In the rows, zero is written as 128.
Which row each row swaps with, under one turn or mirror
The rows were stretched afterwards, more along some directions than others.
nesu: [133 128 154 115 152 162  98 143 111 144 120  97 141 110 131 107 134 137
 147]
Nit: [140 121 136 118 181 166  99 162 150 100 125 120 134 132 140 139 128 140
 116]
zusul: [110  96  95 136 135 140 141 136 140 100 136 146 146 147 117 161 121 158
 117]
mizod: [136 119 142 128 168 162 108 131 133  76 118 115 105 143 143 131 122 135
 131]
gavo: [103 123 107 126 161 149  85 175 121 130 156  99 187 136 121 138 137 160
 127]
Nipaz: [133 123  87 130 152 131 127 151 145 139  94 140 157 130 121 165 126 149
 139]
Gazib: [125 141 139 113 147 163  89 170 129 135 131 122 143 134 136 100 127 150
 141]
Deta: [123 138 146 124 166 147 104 118 103 133 125 103 153 137 138  98 129 137
 166]
mel: [114 141 149 126 178 152 121 118 123 123 135 104 159 121 141 108 161 132
 128]
las: [107 110  98 123 160 144  94 162 130 131 160 110 187 140 114 150 138 152
 135]
Refa: [118 139 105 131 179 151 119 158 159 111 118 120 171 133 146 141 158 146
 116]
sed: [111 103  97 124 113 130 135 125 134 160 140 116 151 145 126 123 111 123
 151]
zozik: [135 109  86 123 146 142 114 149 133 147  93 131 155 130 120 164 111 153
 150]
vepin: [134 126 152 119 166 156 120 168 152 129 130 130 145 113 138 121 129 136
 101]
redib: [114 115  99 118 122 130 121 123 137 165 143 120 155 151 122 115 117 121
 151]
teve: [111 106  98 119 158 143  94 156 127 149 160 103 189 143 114 150 129 150
 138]
Vuf: [ 88 126 125 157 156 138 105 174 109 106 135 108 175 139 124 132 140 173
 122]
Pagu: [136 122 148 119 176 161 111 169 153 118 128 122 145 118 142 125 127 141
 109]
vogib: [124 154 121 112 175 165  97 116 123  86 122 122 140 139 128 130 174 146
 134]
luvur: [130 118 133 131 155 151 107 125 127  74 114 123  98 154 135 130 110 138
 129]
kizod: [132 115  82 128 148 134 124 150 137 142  97 136 165 128 121 169 123 152
 144]
rivug: [117  96 104 142 120 136 150 134 137 100 139 148 132 134 125 157 124 148
 110]
vusar: [103 147 132 131 162 163 120 120 128  91 118 111 141 128 140 108 173 145
 123]
rut: [107 137 123 120 129 145  96 156 134 105 147 128 121 153 128 115 135 124
 110]
lifu: [112  90 102 142 136 147 142 142 136  93 135 140 140 140 123 165 123 161
 114]
suti: [112 147 132 125 179 157 127 131 142 110 134 110 159 121 148 115 174 130
 119]
debi: [113 143 105 132 138 129  82 162 122 126 129 129 146 171 123 110 106 151
 148]
kel: [109 100 136 127 130 151 123 137 140 103 166 114 129 131 120 141 152 119
 101]
letig: [132 140 120 117 120 123 141 112 124 149 125 163 128 128 125 128 139 119
 126]
kotob: [103 105 144 164 137 143 133 137 118  80 112 110 120 138 130 133 121 152
 112]
zik: [123 138 149 128 177 143 105 118 110 127 125 104 154 136 135 102 127 142
 155]
Led: [125 135 120 122 119 126 144 113 130 141 116 160 131 133 120 135 141 121
 127]
vibo: [130 150 111  99 144 145 116  92 115 127 114 138 139 138 118 136 154 130
 150]
Fop: [105 136 117 125 127 142  96 163 136 108 143 133 122 150 128 115 132 119
 109]
tifud: [119 111 107 131 116 130 140 123 139 151 132 121 133 140 132 110 115 118
 143]
Beri: [116 111  94 138 138 137 139 143 134 103 137 151 144 149 126 147 123 164
 127]
Rir: [ 90 123 122 150 160 141 104 168 109 112 131 102 177 133 125 131 136 171
 123]
Vos: [121 115  88 125 120 123 123 131 136 162 142 125 163 148 126 126 114 131
 152]
sazam: [113 149 134 122 178 154 128 122 138 110 135 111 156 127 150 112 172 132
 122]
Maf: [138 106 120 119 152 152 117 131 115 139  87 109 150 107 118 156 117 148
 150]
buk: [110  94 123 125 137 152 125 131 140 102 160 119 132 132 117 154 145 124
  93]
pera: [121 138 119 117 124 133 141 101 122 140 119 152 131 132 118 131 150 128
 131]
fud: [111 145  91 119 139 129  90 150 115 136 130 134 155 163 129 111 104 141
 157]
rugo: [135 116 144 132 176 164 106 127 133  69 107 115 114 143 136 138 128 142
 129]
Les: [ 94 119 127 158 123 138 131 140 105  89 123 122 120 134 135 120 126 148
 119]
mafir: [133 126 147 120 174 164 112 172 153 117 133 124 146 117 141 125 135 139
 108]
mol: [104 119 131 123 137 155 110 145 137 101 158 113 131 127 123 130 151 121
  90]
kefe: [137 112  88 137 158 133 124 146 135 134  88 130 159 128 126 171 120 155
 140]
dugar: [129 110  83 134 148 133 127 150 131 139  88 135 164 128 124 171 117 154
 147]
puda: [146 107 114 124 148 143 103 138 115 150  99 118 145 123 119 149 109 148
 158]
fad: [116 133 138 135 161 134 105 121  97 130 123 101 152 148 133 103 112 152
 165]
Ripug: [124 132 118 120 117 129 149 114 131 143 121 157 131 122 120 135 145 120
 122]
Kipa: [113 147 113 124 180 154 130 132 142 111 125 113 165 124 151 127 169 135
 120]
neri: [133 143 115 116 138 140 119  91 113 118 123 144 123 143 121 135 157 131
 145]
Pab: [123 136 118 122 118 126 154 123 131 143 119 163 128 116 124 134 142 122
 121]
tofin: [119 133 150 124 143 147 138 160 145 135 138 142 146 107 143 112 143 128
  97]

Pab swaps with Nipaz
Ripug swaps with kizod
dugar swaps with Led

